One turning vector, and how many steps it has turned
The counts run from 0 to 214.
 3.66 -0.46 -3.47  0.48 -2.72  0.57  1.88  2.40 -0.45 -1.22 -1.78  2.26  1.27  4.71  1.00  0.53  1.30 -1.29 -0.55  1.33 -1.19 -2.52 -0.63 -0.63  0.17  0.34 -1.19  0.47  1.81  1.41 -0.17 -0.90 -2.02  1.45 -1.01  0.35 -1.70  1.66
45
-1.94 -2.11  1.10  1.85  3.12  0.76  0.76 -0.65  0.01  1.95  1.23 -4.95 -1.36 -0.60 -2.61  1.82  0.85 -0.06  1.34 -0.01  1.90 -3.57 -1.13 -0.81  0.19 -0.56  0.17 -1.09 -1.42 -0.99  0.10 -0.53  0.07  2.17  1.55  0.96  2.72  0.54
195
 0.29 -3.80 -2.25  1.08  1.59 -0.19 -0.79 -2.41  0.36 -1.92 -0.09  0.22  0.33 -2.49  0.92 -0.67 -0.15 -0.05 -0.41  0.10  2.44 -2.09 -3.57  1.95  1.96 -0.38 -0.92 -0.21 -2.58  1.97  0.51 -0.18 -2.00  1.99 -0.05 -0.42  2.60 -1.29
79
 1.29  1.80 -0.76  0.13  1.32 -3.48 -0.15 -1.34 -3.86  2.70 -0.92  0.75  0.78  1.73  3.40 -0.68  2.18  0.77 -0.78  1.31  0.43 -0.02  0.21 -0.11 -0.61 -1.44  0.34  3.21  0.95 -2.23 -2.42 -0.31  3.44 -0.42  1.33  1.34 -0.47  2.72
68
 2.04 -0.57 -0.07 -1.01  0.71 -0.95  2.53 -0.27  0.71  0.49 -0.05  3.87  3.11 -1.33 -2.15 -1.57 -1.66  2.01  1.77  0.03  0.64 -1.72 -0.68  2.21  0.77 -1.89  2.24 -1.03  0.26  2.78 -1.24  1.65 -2.48  0.70 -2.00 -0.14 -2.27 -1.90
169
 2.10  1.22  1.38 -3.75  0.71  2.49  0.12  3.01  0.12 -2.01 -2.08  2.00  0.24  2.45 -0.67  1.55  0.14 -0.53 -0.37 -1.09 -3.31 -1.42 -1.95  1.70  2.84  3.54 -1.15 -1.24  0.59  1.16 -0.22 -2.18 -0.08 -0.74 -0.53  0.14 -1.27 -0.16
205
 3.44  0.22 -3.35 -0.54 -2.22  0.42  1.79  2.62  0.42 -1.05 -1.54  3.17  1.10  3.36  1.10 -0.06  2.45 -1.06 -0.04  2.06 -3.00 -1.89 -1.04  0.43  0.79 -0.86  0.32  0.71  1.42  2.23 -1.00 -0.92 -1.69  0.81  0.20  1.57 -1.04  1.65
46
-0.27  0.16 -1.56  1.46  0.69 -0.36 -0.23 -2.22  0.14 -1.07  4.33  1.41  2.11 -2.25  1.86 -1.63  0.62 -0.70  0.72  0.38  2.19 -3.35  1.56 -2.47  1.18 -1.99  1.58 -1.04 -2.10 -0.04 -1.29 -0.28 -1.90  0.58 -0.87  2.55 -1.51 -0.17
12
-3.19  0.30 -0.25 -1.70  0.08  0.48 -1.26 -1.19  1.53 -1.62 -0.37  2.86  0.29  0.67 -0.31 -2.33 -1.94 -1.62  1.37  2.07 -3.73  2.02  0.28  0.96  0.27  1.40  0.59  2.61 -0.80  1.58 -1.89 -0.31  1.13 -3.83  0.69 -0.65  0.05  0.25
92
-0.41 -3.25 -1.97  2.51  0.37 -0.34  0.73 -2.78 -0.36  1.70  0.90 -1.38 -2.16  0.89 -0.66 -1.44 -1.04  0.27  1.65  1.84 -1.50 -1.51 -0.80  0.36 -1.80 -2.09  0.01  0.50 -3.21 -0.84 -1.39 -1.65 -2.43  0.41 -1.98  0.20  3.79  0.61
123
 1.38  2.16 -2.42 -1.64 -0.77  0.72  0.23  0.14 -1.28 -0.89  0.80  3.40  2.97 -0.97  1.16  0.96  2.00 -3.17 -2.06 -0.31 -1.07  0.15 -1.32 -0.08  0.54  0.17 -3.59  0.70  0.72  1.17 -3.02 -0.30 -0.21 -2.23 -0.74  0.36 -1.64  2.69
134
 2.15  2.12 -0.85 -1.33 -2.03  1.84  1.49 -0.22 -1.64 -0.76  0.10  1.04  2.65  0.38 -0.61  1.52  0.87 -2.91 -1.63 -2.05  0.01 -0.34  0.14 -0.78 -0.56  2.24 -4.33 -1.34 -0.72 -1.29 -2.02  0.17 -1.99 -0.63 -2.47 -2.53 -1.64  0.67
132
 0.08 -2.67  1.38  1.35  2.57  0.86  2.99 -1.95 -1.40  0.98  0.11 -0.02 -0.70 -1.58 -2.95  1.47 -1.69 -0.89  0.46 -1.10 -0.46 -4.58 -1.61  0.93  0.94 -0.81 -2.38 -2.98  0.52 -0.82 -0.14 -1.45 -2.87  1.03  0.01  0.67 -1.12 -1.35
8
-2.46 -0.26 -1.86  1.32 -1.16  0.46  0.03  1.90 -0.21 -1.14  0.07 -2.55  1.49  2.94  3.51 -3.48  0.44 -0.86 -0.10  3.01  0.55 -2.14  1.60  0.58  0.34  0.98  1.44  2.47 -0.03 -0.50 -1.08 -1.31  1.05 -0.85  3.10 -1.62 -0.91  0.96
158
-1.78 -0.05  0.70 -0.98 -1.08  0.72 -1.49  2.53 -0.47 -1.92  0.83 -2.81  4.74  0.79 -1.84  1.78  0.10  0.72  1.80 -1.64  1.27 -2.91  1.38 -1.51  1.54  0.51 -0.59  0.96  2.48  1.46  1.14 -0.19  1.43  2.14  0.67 -0.93 -0.78  1.46
41
-1.63  1.78  1.36  1.64  1.15 -0.81 -1.13  0.15 -0.82  2.54 -2.52 -1.16 -1.44  1.12  1.92 -1.25  0.89 -1.63  2.85  0.54  2.82 -0.52  1.01  1.27  0.03  1.67  2.76  1.22  0.22  1.19 -1.17 -1.51  4.58  0.62  1.87  0.22  0.35 -1.04
71
 0.80 -1.49 -3.19  3.55 -0.24 -0.27  2.44 -0.33  0.96  1.32  0.35  0.46  0.29 -1.90  0.70 -2.68  0.26 -2.11 -0.83  1.49  4.51  0.36  0.82 -1.07 -2.17 -2.07  0.17 -0.97 -0.41  0.98 -1.07  2.90 -1.84  0.06  0.13 -1.25 -1.36 -1.46
101
-0.22  0.60  0.13  1.34 -2.48 -0.15 -2.17 -0.90  0.93 -0.43  2.46  0.77  0.75 -3.35  0.04 -1.96 -0.78  0.89  1.88 -0.49  1.87  2.85  1.87 -0.74 -1.32 -1.48  0.84 -1.19 -2.55  1.11 -1.77  0.24 -1.07 -0.81 -5.06 -0.76  2.11 -0.18
56
-0.37  0.83  1.38 -2.86  1.95 -0.38 -2.06  1.43 -1.92  0.89 -2.56 -0.49 -1.83  3.63 -2.19 -0.79 -1.08  2.79 -0.45  0.95 -0.71  3.88  0.85 -0.74 -2.06  1.17  1.29  0.66 -1.41 -0.76 -0.34  2.10  3.23 -1.08 -0.22 -1.25  0.15  0.32
182
-2.18 -1.42  1.05  0.73  0.90  1.55  1.71 -0.24  1.33  0.30 -0.95 -0.44  0.08 -2.27 -1.13 -0.70 -1.14 -3.14  2.60  0.65 -1.47 -1.39 -2.39  4.13  1.37  0.68 -1.37  0.58  1.82  2.72 -1.63 -3.43  0.45 -1.61  1.41 -0.29  1.40 -1.09
5
 1.70 -0.69 -1.80 -1.44  0.86 -2.70 -1.97 -1.95 -2.58 -1.28 -2.61  3.96 -0.46  0.80  0.44 -1.25 -2.10  1.51 -2.95  0.13 -0.49  3.48 -1.16  0.80 -0.71 -0.56 -2.13  0.14  1.41  0.52  0.75  1.35  0.39 -1.31 -0.35 -0.59 -1.86  0.28
23
 0.32 -2.80 -1.19  1.80  0.42 -0.54 -2.23 -2.68 -2.72 -1.29 -0.74  2.78 -2.94  0.72  0.57 -2.37 -2.95 -0.55 -1.04  1.05 -0.74 -1.06 -0.38 -0.24  0.06 -2.18 -2.77 -2.53  0.05  1.23 -0.18 -3.35 -1.19 -1.05 -2.27  1.73 -1.31  0.94
210
 1.50  1.43  0.30 -2.78  0.52  3.30 -0.08  2.58 -0.23 -1.68 -2.77  0.85  0.63  3.07  0.21  0.51  0.57 -0.85 -0.02 -0.08 -1.64 -1.90 -1.91  1.96  2.58  4.36 -0.89 -0.78 -1.48  1.89 -0.70 -1.69  0.62 -0.18 -0.75 -1.06 -0.72 -1.04
204
 0.30 -0.62 -1.92 -0.05  0.66  1.58 -0.33  1.78  2.47 -0.47 -0.30  2.41 -1.31  2.05 -0.18 -0.41  1.32 -2.11  1.57  2.90 -2.84 -0.11 -0.95 -0.01  0.90 -1.09  1.94  0.73  0.15  3.72 -1.51 -2.16  0.43 -0.82  1.12  3.87  0.46  1.61
48
 1.32  0.00  1.39  3.00 -2.35 -1.73  3.65 -0.67  1.84  2.62  0.45 -1.54 -3.24 -0.72  0.60  1.40  0.16  0.79 -0.83 -0.72 -0.53  1.05  0.75 -0.27 -1.84 -0.54  0.67  0.63  2.29 -3.81  2.90  1.27 -2.74  0.99  1.78 -0.28  0.54 -1.44
31
-0.47  0.92  1.57 -3.50  1.59  0.09  0.78  1.40 -0.58  0.07  0.65 -2.30  4.90  0.29 -2.72  2.32  0.77  2.92  1.14 -1.46  0.10 -2.20 -0.23  1.23  1.67  0.56  1.55  1.79  0.49 -0.46 -0.13  1.64  0.68  2.03  1.45 -1.82 -0.25  0.16
39
 0.00  1.12 -1.75 -1.18 -0.69  2.19 -1.88  1.37 -0.28 -2.37 -0.76 -0.52  2.52  2.16  1.53 -1.15  1.56 -1.87  1.51  0.24  2.07 -1.78  0.01  0.37  1.95  3.58  1.09  0.93 -3.47  2.23 -1.48 -1.35  1.22  0.60 -1.73 -1.21  1.01 -0.46
202
-1.67  1.29  1.03 -0.08 -1.63  2.90  0.39  0.75 -0.82 -1.10  0.45 -2.64  2.48 -0.13 -2.16  1.42 -0.52 -2.99  1.23 -2.64  1.88 -1.63  1.75 -1.95 -0.49  2.56 -2.49 -2.50 -1.80 -0.77 -1.24 -0.67 -0.61 -0.36 -3.61 -2.67 -0.23 -0.63
130
 2.32 -0.70 -0.54  0.69  0.48 -1.64  0.74 -1.37 -1.95  1.01 -0.26  4.10 -2.20 -0.13  1.95 -3.48 -1.78  1.76 -1.01  2.01 -1.10 -0.39  0.00  0.20 -0.15 -3.52  0.96 -2.35 -0.85 -0.61 -1.49 -2.10 -1.80 -1.41 -2.01  1.88 -1.46 -0.56
212
 1.28  1.20  1.89 -1.55  1.15 -0.44  0.42 -0.15  3.00  0.10 -0.28  0.51 -0.84 -3.94  1.88  0.22  1.01  1.95 -0.51 -0.97 -0.77  3.19 -2.77  3.55  1.64  0.93  2.13  0.51 -1.05 -0.31  0.87  1.35 -0.41 -0.72  1.19 -1.12  2.28 -2.68
148
-1.84  0.44  0.04 -1.26 -0.31  0.22 -4.49 -1.69  0.37 -3.20  0.51  2.12 -0.55  0.23 -0.57  1.87 -1.15 -2.29 -1.93 -2.04 -0.36  3.12  1.08 -2.11  1.03  3.54 -3.05  0.28 -0.01  0.96  2.08  0.59  1.83 -1.67  0.40  0.05 -1.58  0.03
20
-0.60  1.91  2.73 -0.39 -3.27 -1.64 -1.86  1.66 -0.95  1.10 -1.51 -0.28 -0.15 -0.23 -0.70  0.25 -0.77  1.90  1.32 -1.64 -0.77  3.83  2.02  0.40 -1.55 -0.20 -0.12  0.78  4.78  0.36  0.82 -0.94  3.56 -0.35 -0.97 -0.47  0.35  1.16
185
-1.39 -0.67 -2.04  1.14 -1.30 -0.88  0.14  1.40 -0.77 -1.56  1.08 -2.30  3.23  1.43  4.25 -3.22  0.75  1.01 -0.62  2.12  0.40 -1.79  1.40  0.23  0.52 -0.74  0.75  3.45  0.67 -1.49 -0.96 -1.25  0.85 -0.72  2.57 -0.94 -0.32  1.69
157
-1.91 -0.61 -0.41  0.36  1.38  1.25 -1.81  0.38 -1.69 -0.01  0.65 -3.15 -0.92 -0.90 -0.61  1.59  0.69 -2.63 -3.09 -0.14  1.19  1.87  0.02 -2.50 -1.45 -0.34 -5.16 -0.46  0.67 -2.14 -0.18 -0.08  2.34 -1.99  1.78 -0.07  0.37  2.70
64
 0.05  0.87 -2.89 -1.98  1.02  0.98 -0.64 -0.24 -0.87 -1.10  0.34  3.13  2.94 -0.65  0.84  0.16  1.89 -3.77 -1.69  0.76 -0.22  0.25 -1.20 -0.04  1.09 -0.31 -2.49  0.52 -0.09  2.30 -3.42 -0.53  1.32 -2.85  0.80  1.16 -1.11  2.63
135
-0.91  0.55 -2.60 -1.46  0.64  0.06 -3.03  0.01  1.07 -0.91  2.08  0.68  0.25  1.23  0.66  0.28  1.81 -0.14 -1.65  2.08 -0.90  3.80  0.74 -2.92 -0.90 -0.80  0.43  2.06 -3.57  0.14 -0.94  2.52  1.56 -2.36  0.22  1.62  1.30  3.22
179
-0.25 -1.28  1.59  0.00  2.15  1.12 -0.47 -0.55  0.40  1.37 -0.91  1.20 -4.48  2.28 -3.75  1.23 -2.27  0.32  2.19  0.99 -2.56 -0.36  0.10 -0.94 -0.30 -0.40  1.33 -2.87 -1.62  1.05  0.71 -1.22 -0.78  0.35 -1.71  3.42  0.16 -0.44
51
